(in the rows, 128 means zero)
Rotation paths and how fast each direction turns (deg/step):
Each turn is a multiple of 5 degrees from 10 to 175, or 0.

[125 117 115 137 132 129 122 114 136 132 123 124 125 127 129 125 145 120
 150 141 120 148 127 115 125 126 132 138 127 129]
[116 129  97 130 127 131 128 114 134 124 114 138 123 128 136 121 140 120
 139 133 134 140 122 124 117 125 122 126 129 124]
[118 132 113 124 120 125 130 124 144 130 124 127 117 134 132 130 139 129
 149 144 127 149 125 114 128 126 140 130 127 128]
[117 129 108 133 123 117 125 113 131 140 114 133 108 129 132 116 136 125
 136 138 129 137 125 122 122 128 129 112 124 120]
[125 123 115 137 124 122 134 111 128 134 125 119 125 136 120 131 145 128
 150 143 121 142 124 117 124 124 137 123 127 128]
[119 134  99 144 127 119 127 116 130 128 119 138 129 132 133 130 143 128
 137 137 128 133 127 123 119 132 125 113 130 128]
[127 134 113 132 122 121 131 117 139 129 132 119 129 138 142 131 143 134
 142 149 123 149 130 121 125 135 134 122 128 127]
[122 127 108 141 132 118 115 111 139 137 119 129 122 125 142 116 135 127
 133 140 121 134 136 119 124 136 125 119 128 121]
[135 120 112 134 129 130 130 106 137 129 123 117 133 131 132 122 141 122
 150 140 124 145 127 121 124 129 127 132 125 123]
[118 129 101 140 130 128 119 122 139 125 116 144 126 124 138 124 139 120
 143 135 126 138 127 119 122 131 125 129 126 129]
[123 129 112 120 121 130 130 118 139 128 124 124 118 135 142 123 142 125
 143 143 131 154 121 123 123 127 132 129 127 124]
[109 126 109 132 129 121 120 117 137 138 115 133 111 126 129 118 135 124
 139 139 123 136 131 112 125 124 134 123 129 124]
[128 127 107 128 119 125 139 107 132 132 118 121 121 136 122 126 141 126
 150 136 131 141 119 125 121 123 131 120 125 122]
[117 134 104 146 126 120 128 125 130 130 121 142 122 131 128 133 140 127
 145 141 122 136 127 116 125 130 134 118 124 133]
[126 133 112 132 120 119 131 113 130 133 129 121 122 138 141 128 148 132
 136 145 130 147 122 129 121 132 127 113 130 124]
[117 128 112 142 133 118 123 113 136 134 123 125 126 130 134 124 137 132
 136 146 115 134 140 110 123 132 134 122 132 124]
[136 127 105 135 125 123 129 104 141 130 120 119 134 132 135 124 140 128
 145 134 129 138 126 129 122 134 121 121 126 120]
[126 128 108 144 129 128 124 123 138 125 124 137 129 124 140 126 136 121
 147 144 118 144 133 113 126 134 130 132 121 131]
[122 125 109 128 127 127 118 115 137 132 123 126 119 132 145 119 147 121
 137 138 133 150 119 129 121 130 121 125 128 124]
[113 123 111 129 131 130 127 116 138 129 118 128 119 129 130 120 136 124
 142 143 120 142 134 108 122 122 137 135 131 125]
[122 129 102 128 123 122 129 111 143 132 112 129 119 132 127 123 138 125
 147 130 136 136 119 128 124 125 127 120 126 121]
[125 131 111 137 120 124 135 124 128 131 122 136 116 129 128 129 137 124
 149 146 120 146 127 113 125 127 140 123 120 130]
[115 128 108 136 126 116 121 116 129 138 124 128 117 136 134 126 149 127
 134 139 132 139 119 129 122 127 126 110 129 128]
[120 131 110 134 127 122 137 111 128 129 124 122 129 135 130 129 140 134
 138 148 118 139 136 110 118 129 137 123 135 126]
[125 133 102 141 127 116 124 110 147 132 121 127 131 134 135 127 136 131
 142 134 129 129 128 127 127 135 123 114 126 123]
[138 129 113 139 123 125 133 118 131 129 126 127 127 126 141 125 138 126
 146 148 117 149 134 118 124 138 132 128 122 124]
[119 121 108 142 134 124 110 114 137 133 125 129 125 131 142 119 146 120
 136 138 127 141 124 125 124 130 120 124 126 129]
[124 126 110 125 128 134 132 112 134 125 119 124 128 129 136 122 142 127
 143 142 124 148 132 115 116 127 130 138 136 122]
[114 130 102 132 127 124 120 118 151 129 116 134 120 132 134 122 132 122
 146 133 132 135 124 120 130 126 129 125 124 127]
[132 129 114 126 117 125 135 119 129 135 117 130 110 126 132 123 139 124
 148 142 127 151 125 120 122 129 135 125 122 122]
[110 122 109 141 129 121 120 116 130 136 123 132 116 135 126 123 142 121
 140 140 126 136 121 120 126 120 131 116 124 132]
[123 133 107 128 122 123 139 112 126 129 119 125 126 133 126 132 147 134
 142 142 127 143 127 120 114 129 132 122 138 123]
[115 136 104 143 126 116 127 117 144 130 126 130 126 139 135 129 132 132
 140 142 125 131 131 118 130 130 134 113 124 129]
Speeds:
[126 122 131 124 121 128 126 124 129 125 129 129 128 124 128 134 126 126
 127 128 128 126 132 132 127 130 129 126 128 132] -> 0
[123 127 127 132 132 124 119 132 133 131 127 132 127 126 126 130 130 129
 129 125 128 123 128 127 131 129 127 128 129 130] -> 170
[122 129 126 126 130 131 127 131 125 124 131 130 131 131 132 131 134 129
 123 130 129 131 126 129 125 127 127 129 134 132] -> 85
